Where one turn sends some rows of the set: a few examples, then the rows asked
k836: [ 0.33 -2.45  0.34 -0.65 -0.38 -0.73 -1.06  1.66  2.18  2.03  2.56 -0.29
  2.44 -0.55  1.32  0.59 -1.91]
k222: [-2.74  0.05 -0.99 -1.90 -0.11 -1.58 -1.40  1.30  0.27 -0.53  1.97  0.72
  0.66  1.70  0.77  0.69 -0.99]
k77: [-1.26  1.20 -1.53  0.62  0.21  0.49 -1.93  1.89  0.06  0.26  1.41 -1.35
  3.36  1.50 -2.11  3.43 -0.62]
k638: [ 0.99 -2.24  0.03  1.13  1.44 -1.59 -1.04  1.19 -0.70 -1.58  0.98 -0.40
  1.72 -0.99 -0.53  0.80  0.72]
k971: [ 0.96 -1.94 -0.68  0.62  2.45 -2.10 -1.93  1.63 -0.59 -0.39  0.59 -0.48
  1.10 -0.76 -0.15  0.84  0.39]
k839: [-0.92 -0.99 -0.94  0.29 -1.12 -1.27 -2.73 -0.01 -1.36 -1.32  0.29  0.35
  0.35  1.68  1.47  0.20 -1.71]
k840: [ 1.25 -1.47 -1.38  0.24 -1.04 -0.13 -2.84  1.34  0.95  2.87  1.18 -0.68
  1.92  1.79  0.93  0.61 -2.74]
k749: [-0.81 -0.92 -0.58  0.46 -1.52 -1.14 -2.32 -0.26 -1.46 -1.80  0.30  0.33
  0.86  1.33  1.27  0.08 -1.48]
k867: [ 0.59 -2.90 -0.79  0.72  2.38 -1.81 -1.91  1.82 -0.22 -0.71  1.50 -0.05
  0.07  0.31  0.07  1.35 -0.05]
k22: [ 0.58 -3.18 -0.11  1.25  1.42 -1.27 -0.99  1.41 -0.27 -1.92  1.89  0.07
  0.68  0.07 -0.27  1.33  0.25]
k654: [ 0.48 -2.17  0.41 -0.61 -0.42 -0.81 -1.02  1.56  2.07  2.05  2.28 -0.42
  2.84 -0.95  1.24  0.42 -1.73]
k94: [-0.78 -0.50 -1.05  0.14 -0.91 -1.54 -2.93 -0.01 -1.46 -0.95 -0.17  0.10
  0.68  1.24  1.42  0.01 -1.57]
k89: [ 0.44 -0.39 -1.50  1.36  1.27  1.02 -1.64  2.85  0.39  0.05  1.41 -1.84
  2.53  0.86 -1.97  3.54 -1.20]
k364: [ 1.65 -0.58 -0.67  0.57 -1.75 -0.08 -2.17  0.76  0.44  2.31  0.44 -1.14
  3.56  0.34  0.44  0.04 -1.94]
k981: [ 0.44 -2.29  0.63 -0.46 -0.76 -0.63 -0.70  1.45  2.04  1.64  2.50 -0.35
  2.97 -0.92  1.09  0.42 -1.65]
k154: [-2.66 -0.13 -0.31 -1.39 -1.08 -1.09 -0.54  0.89  0.12 -1.68  2.26  0.78
  1.37  1.34  0.40  0.59 -0.62]
k179: [ 0.33 -2.61  0.51 -0.43 -0.74 -0.54 -0.76  1.55  2.22  1.59  2.75 -0.23
  2.60 -0.58  1.21  0.58 -1.81]
k464: [ 0.95 -2.52 -0.72  0.93 -2.15  0.68 -1.80  0.97  1.13  1.26  2.35 -0.18
  1.86  2.34  0.73  0.99 -2.68]
k235: [-2.38  1.07 -0.94 -2.06  0.05 -1.95 -1.61  1.19 -0.15 -0.10  0.99  0.27
  1.62  0.70  0.62  0.16 -0.60]
k976: [-1.49  0.41 -1.56  0.73  0.12  0.81 -1.82  1.99  0.37 -0.09  2.14 -1.05
  2.66  2.26 -1.96  3.81 -0.92]
k520: [-0.68 -0.42 -0.61  0.34 -1.34 -1.38 -2.59 -0.26 -1.61 -1.41 -0.19  0.10
  1.19  0.89  1.22 -0.14 -1.32]
k186: [ 0.42 -0.52 -1.33  1.49  1.03  1.20 -1.40  2.76  0.40 -0.27  1.56 -1.79
  2.60  0.86 -2.02  3.56 -1.10]
k247: [ 1.43 -1.66  0.01  1.19 -2.90  0.75 -1.13  0.42  0.60  0.68  1.58 -0.58
  3.50  0.89  0.20  0.39 -1.90]
k363: [ 0.48 -0.36 -1.41  1.42  1.16  1.10 -1.48  2.77  0.37 -0.09  1.37 -1.86
  2.75  0.71 -2.00  3.51 -1.10]
k298: [-1.42  0.82 -1.80  0.43  0.51  0.44 -2.21  2.12  0.25  0.49  1.67 -1.18
  2.75  2.04 -1.90  3.60 -0.93]
k428: [-2.30  0.91 -0.23 -1.57 -0.91 -1.47 -0.72  0.69 -0.22 -1.23  1.30  0.33
  2.39  0.31  0.21  0.11 -0.20]
k457: [ 0.41 -0.57 -1.44  1.41  1.20  1.11 -1.54  2.82  0.46 -0.11  1.57 -1.75
  2.43  1.01 -1.98  3.61 -1.23]
k576: [-1.34  0.77 -1.30  0.86 -0.19  0.84 -1.57  1.78  0.16 -0.38  1.86 -1.17
  3.28  1.74 -2.19  3.60 -0.60]

k363 goes to k89
k836 goes to k179
Where do these go?
k839 goes to k749
k298 goes to k976
k247 goes to k364
k235 goes to k222
k638 goes to k971

Where one turn sends some rows of the set: a few examples, then the rows asked
k857: [-2.08 -1.83 -0.39 -2.25 -0.65 -0.35  0.94  0.74  0.64 -1.84 -0.05  1.40
 -1.48 -1.04 -0.73  0.57  0.37  0.48 -0.69 -1.51 -0.01 -0.36  0.31]
k884: [-0.23  2.39 -2.14  1.46 -0.88  0.90  0.36  1.82  1.16  0.05  0.40  0.04
 -0.59 -2.13 -1.26 -1.56  0.18 -2.86 -0.09  1.19 -0.68  0.69  0.45]
k751: [-2.72 -0.47 -1.47 -1.99 -0.17 -0.46  1.38  2.10  0.43 -1.55 -0.33  0.54
 -1.00 -2.86 -0.59  0.67  0.37  0.61 -0.15 -1.50 -0.15  0.23  0.66]
k753: [ 0.19  2.08 -1.15 -0.58 -0.02 -0.79  1.46  2.54  2.24 -2.67  0.79  0.77
  0.90 -1.44 -0.98 -0.47  0.36 -3.43  0.64  0.05  0.03  2.75 -0.80]
k713: [-1.23  1.23  0.20 -0.59  0.57  1.08 -0.33  1.37 -1.06 -3.10  0.59 -1.10
  0.93 -1.40  1.21  1.88  1.59 -0.64 -1.40  1.58  0.21  0.59  2.15]
k484: [ 0.34 -0.27  0.90 -0.05  0.33  1.43 -0.38  0.65 -0.80 -2.78  1.07 -0.35
 -0.45 -0.40  1.13  1.39  0.53 -0.11 -1.36  2.29  1.86 -0.12  1.74]
k335: [ 1.82  1.65 -0.63 -0.23 -1.24 -0.62  1.48  1.99  1.56 -2.53  1.50  1.64
 -0.78 -0.96 -0.90 -0.49 -0.31 -3.14  0.16  0.24  1.71  2.48 -0.74]
k64: [ 1.10  0.82 -0.56  1.17 -1.62  1.06  0.13  0.06  1.09 -0.31  0.95  1.10
 -1.58 -0.16 -1.48 -1.31 -0.05 -3.16 -1.17  1.10  0.39 -0.27  0.41]
k766: [-0.91  1.41 -0.67  0.26 -0.34  0.76  0.17  0.21  1.54 -0.92  0.16  0.14
  0.55 -0.50 -1.62 -0.71  1.16 -4.08 -1.28  0.38 -1.67 -0.24  0.73]
k143: [ 0.56  1.39  0.18 -1.90  0.64  1.18  1.42  1.15  1.30 -1.96  1.68 -0.48
  1.25 -1.80 -0.84  1.03  0.35  1.63 -1.08 -0.53  1.91 -1.55 -1.21]
k432: [-0.04  2.73 -1.96  1.39 -0.77  0.82  0.73  1.84  0.83 -0.07  0.50 -0.13
 -0.58 -2.60 -1.29 -0.99  0.19 -3.23 -0.55  0.91 -0.11  0.55  0.99]
k635: [ 0.71  2.74  0.06  1.61 -1.23 -0.71 -0.92  2.36 -2.00 -1.56  1.00 -0.78
  0.61 -2.57 -0.01  0.78 -0.80 -0.42  0.32 -0.24  1.53  0.79  0.03]
k736: [-0.10  0.18 -0.57  0.78  0.77  1.57 -0.61  2.11 -0.26 -1.93  0.73 -0.77
 -0.34 -1.40  1.32  0.21 -0.04  0.96  0.30  3.12  1.32  0.68  1.05]
k67: [ 1.70  1.42 -0.77 -0.21 -1.26 -0.59  1.25  2.01  1.80 -2.41  1.43  1.75
 -0.76 -0.58 -0.93 -0.93 -0.32 -2.88  0.49  0.42  1.32  2.66 -1.13]
k660: [ 0.46  1.58 -0.38  1.96 -0.94 -0.46 -1.72  2.42 -0.89 -1.06  0.65 -0.52
  0.67 -1.42 -0.03 -0.67 -1.15  0.43  1.65  0.62  0.48  0.96 -1.26]
k53: [-0.56  1.18  1.13  0.81  1.31 -0.65 -0.86  1.36 -0.25 -2.23  0.22 -1.62
  2.80 -1.60 -0.46  1.35 -0.29 -1.55  0.15 -0.43  0.34 -0.64  0.13]
k146: [-0.09  1.47 -0.84 -1.74 -0.46  1.19  0.30  1.58  1.47 -1.49  1.42  0.06
  1.05 -0.80 -0.61 -0.66  0.61  2.70  0.20 -0.03 -0.04 -0.27 -2.62]
k185: [ 0.43  1.90 -1.06 -0.46  0.44 -0.73  1.72  2.58  2.43 -2.65  0.80  0.59
  0.92 -1.74 -1.04 -0.27  0.08 -3.50  0.66  0.11  0.57  2.40 -0.60]
k965: [-1.44 -0.80 -1.32 -1.53 -1.59 -0.33  1.09  1.80 -0.12 -1.24  0.26  1.52
 -2.54 -2.18 -0.48  0.14 -0.15  1.23 -0.19 -1.16  0.80  0.43  0.27]
k21: [-1.94 -1.73 -0.24 -2.28 -0.52 -0.38  1.20  0.72  0.51 -1.89 -0.02  1.33
 -1.50 -1.35 -0.79  0.87  0.31  0.31 -0.94 -1.61  0.38 -0.57  0.62]
k647: [-1.54 -0.18 -0.23 -0.19  1.07  1.39 -1.18  1.43  0.28 -2.50  0.22 -0.84
  0.98 -0.09  1.21  0.15  1.08  0.42  0.17  2.66 -0.90  0.71  0.66]
k119: [ 0.74  1.12  1.69  0.51 -2.15 -0.74 -1.81  0.14 -1.87 -2.40  1.16  0.36
  0.56  0.47 -0.21  0.85  0.05 -1.08 -0.75 -0.75  0.44  0.15 -0.49]
k530: [ 0.94  0.54  0.22 -0.94 -0.05 -0.63  1.24  1.05  2.56 -3.10  1.02  1.42
  0.58  0.26 -1.21 -0.25  0.25 -3.82 -0.11 -0.04  0.55  1.71 -0.86]
k633: [-2.68 -0.83 -1.46 -1.79  0.14 -0.40  1.31  2.12  0.80 -1.40 -0.41  0.55
 -0.95 -2.71 -0.62  0.40  0.17  0.82  0.11 -1.26 -0.15  0.13  0.45]
k615: [-0.75  1.93 -0.79 -0.09 -1.27  1.12 -0.86  2.04 -1.86 -2.51  0.97 -0.34
 -0.47 -1.39  1.58  0.73  1.32  0.49 -0.66  2.03  0.11  1.86  1.35]
k892: [-1.27 -1.03 -1.21 -1.39 -1.16 -0.25  1.24  1.79  0.10 -1.21  0.28  1.38
 -2.53 -2.33 -0.53  0.20 -0.40  1.23 -0.17 -1.05  1.24  0.14  0.39]
k960: [-0.57  0.05  0.21 -0.44 -1.21  1.32 -1.53  0.64 -1.03 -2.77  0.90  0.37
 -0.44  0.88  1.34  0.21  1.36  0.48 -0.76  2.27 -0.49  1.17  0.59]
k421: [ 1.29 -0.39  1.84  1.23 -0.48 -0.34 -1.63  0.18 -0.49 -1.92  0.95  0.00
  0.67  0.53 -0.41  0.32 -1.09 -0.63  0.11  0.18  1.38 -0.76 -0.82]
k350: [-1.34  1.53  0.54  0.42 -0.09 -0.78 -1.84  1.33 -0.54 -2.24  0.06 -1.03
  2.76 -0.50 -0.26  0.42  0.43 -1.04  0.58 -0.55 -1.63  0.46 -0.80]
k482: [ 0.78  0.72 -0.14 -1.53  0.23  1.37  0.81  1.19  1.69 -1.52  1.64 -0.01
  0.72 -0.95 -0.77 -0.15 -0.02  2.46 -0.23  0.08  1.49 -1.21 -2.15]
k908: [ 0.83  0.96  0.23 -1.12 -0.46 -0.76  1.27  1.01  2.15 -3.23  1.11  1.45
  0.53  0.16 -1.19  0.01  0.52 -3.99 -0.41 -0.31  0.40  1.92 -0.65]
k714: [ 0.98  1.39 -0.57  0.89 -2.16  0.91  0.18  0.04  0.51 -0.53  1.06  1.17
 -1.62 -0.34 -1.39 -0.96  0.35 -3.43 -1.60  0.71  0.21  0.01  0.66]
k32: [-0.61  1.13 -0.49  0.46  0.25  0.87  0.50  0.23  1.81 -0.85  0.16 -0.09
  0.58 -0.84 -1.66 -0.47  0.81 -4.20 -1.29  0.48 -0.97 -0.69  0.97]
k33: [ 0.40  2.75 -0.22 -2.06 -0.53  0.90  1.44  1.54  0.20 -2.08  1.86 -0.38
  0.95 -2.43 -0.63  1.32  0.91  1.53 -1.48 -1.04  1.65 -0.71 -0.91]
k480: [-0.48  2.15 -0.46 -2.51 -1.35  0.94  0.20  1.12  0.68 -2.08  1.55  0.30
  1.19 -0.49 -0.58 -0.01  1.52  2.09 -0.74 -0.83 -0.70  0.01 -2.28]
k680: [ 0.23  2.77 -0.20 -2.44 -1.86  0.83  0.73  1.10 -0.22 -2.23  1.96  0.33
  0.62 -1.27 -0.52  0.81  1.44  1.74 -1.55 -1.21  0.57 -0.08 -1.52]

k857 goes to k633
k185 goes to k335
Where do these go?
k350 goes to k660
k33 goes to k680
k960 goes to k647
k64 goes to k32

Where one turn sends some rows of the set: a few examples, then the rows asked
k236: [ 1.49  0.75  0.01  0.33  1.09 -0.90 -0.89 -0.50 -0.23 -1.10  0.27  0.32
 -2.68  2.19 -0.53 -0.13  0.37  0.65]
k738: [ 1.07  0.38 -0.57  0.54  1.47  1.18  1.10  0.39  0.10 -0.89 -1.34  0.41
 -1.48  1.69 -0.19  0.18 -1.87  0.58]
k189: [-1.22 -0.47 -1.05 -1.08 -0.84  0.34  0.05 -1.78  1.11  2.22  0.20 -0.89
  1.48 -0.09  1.56  0.06 -0.58  0.97]
k217: [ 0.87  2.04 -0.42 -0.40  0.19 -1.15  0.52  1.33  0.37  1.11  3.03 -1.77
 -0.08  0.11 -0.27  1.92  0.40 -0.53]
k467: [-0.87 -1.38 -1.28 -2.72 -0.55  1.55 -0.48 -0.14  0.17  1.01  0.90 -0.42
  2.14  0.83  0.35  0.03 -0.18 -0.83]
k31: [ 1.92 -1.20 -0.49  1.20  0.10  0.98  1.10  1.30 -0.73 -1.47  1.01 -0.06
  0.88 -1.27 -1.36 -0.35  1.37 -0.34]
k451: [ 1.19  1.82 -0.95 -1.40  0.26 -0.35 -0.63  1.56 -0.66  0.74  1.90 -2.55
  0.06  0.27  0.37  0.48 -1.78 -0.59]
k896: [ 0.79  1.35 -1.09  0.30  0.35 -0.05  1.65  1.22  0.68  1.27  1.66 -2.14
  0.58 -0.11  0.88  1.56 -1.91  0.13]
k469: [ 1.45 -0.03 -0.50  1.49  0.06  1.23  1.74  0.94 -0.49 -0.44 -0.68 -0.52
  0.78 -2.31 -0.71 -0.60 -0.31  0.50]
k274: [ 1.49  0.62 -1.07  0.43  0.05 -1.48 -0.27  0.28  0.30  0.65  3.07 -2.47
 -0.17  0.80  1.33  0.72 -0.96  0.47]
k508: [-2.22 -0.97  0.35  0.38  0.63 -1.18 -2.78 -0.47  0.10  0.47 -1.21 -0.26
  0.12  0.26  0.26  0.30  1.01  1.16]
k459: [ 1.02  1.77 -0.03  0.06  1.20 -0.12 -0.35 -0.23 -0.30 -0.44 -1.36  0.02
 -2.51  1.32 -0.30 -0.36 -1.27  0.90]
k578: [-1.11  0.69 -0.48 -2.98 -0.90 -0.14 -1.75 -0.94  0.02  1.92  0.83 -0.73
  0.91  0.10  0.07 -0.17  0.90 -0.33]
k651: [-2.27 -1.28 -0.06 -0.16  0.84  0.07 -2.47  0.23 -0.25  0.25 -2.04 -0.37
  0.71  0.23  0.32  0.04 -0.43  0.80]
k200: [-2.25 -1.42  0.46  0.15  0.74 -0.88 -2.34  0.26  0.21  0.08 -0.35  0.40
  0.48  0.62 -0.62  1.08  2.21  0.32]
k746: [ 1.10  0.55  0.12  1.02  1.21 -0.42  0.91 -0.02  0.61 -0.90  0.54  1.07
 -2.14  1.97 -1.10  1.18  1.22  0.39]
k716: [ 1.42 -0.15 -1.26 -0.46  0.45  0.17  0.69  1.92  0.07 -0.05  3.18 -1.80
  0.82  1.15  0.23  1.47 -0.81 -0.95]
k941: [ 1.69  0.45  0.22  1.20 -0.25 -0.60  0.23  0.54 -0.69 -0.63  1.14 -0.24
 -0.20 -1.87 -1.61 -0.38  2.53  0.14]
k546: [ 2.12 -0.12 -0.26  1.61 -0.39 -0.87 -0.72 -0.44 -0.91 -0.78  0.64 -1.09
 -0.42 -1.65 -0.18 -1.65  0.85  1.15]
k852: [-0.60 -1.83 -1.09 -1.22 -0.86 -0.22 -0.81 -1.63  0.92  1.09  2.12 -0.45
  1.43  1.18  0.99  0.18  1.24  0.26]
k261: [ 1.82  0.61 -0.37  0.26 -0.14  0.56 -0.53  0.74 -1.58 -0.74 -0.68 -1.18
  0.08 -2.10 -0.73 -1.85 -0.50  0.34]
k348: [-2.37 -2.23  0.05  0.55  1.01  0.23 -0.98  0.71  0.61 -0.07 -0.78  0.66
  1.25  0.64 -0.44  1.50  1.42  0.23]
k524: [-1.63  0.22 -0.49 -1.66 -0.69  0.48  0.79 -0.75  1.27  2.26  0.97  0.05
  1.60 -0.21 -0.11  1.36  1.51 -0.23]
k130: [ 0.99  0.39 -0.24  0.15  1.57  1.17  1.50  1.11  0.18 -1.17 -0.40  1.16
 -1.36  1.90 -1.43  1.12 -0.04 -0.36]
k98: [-2.61 -1.36 -0.02  0.06  1.05  0.78 -1.01  0.90  0.29  0.38 -2.05  0.24
  1.31  0.05 -0.28  1.06  0.04  0.35]

k508 goes to k348
k524 goes to k189
Where do these go?
k746 goes to k738
k469 goes to k546
k716 goes to k451

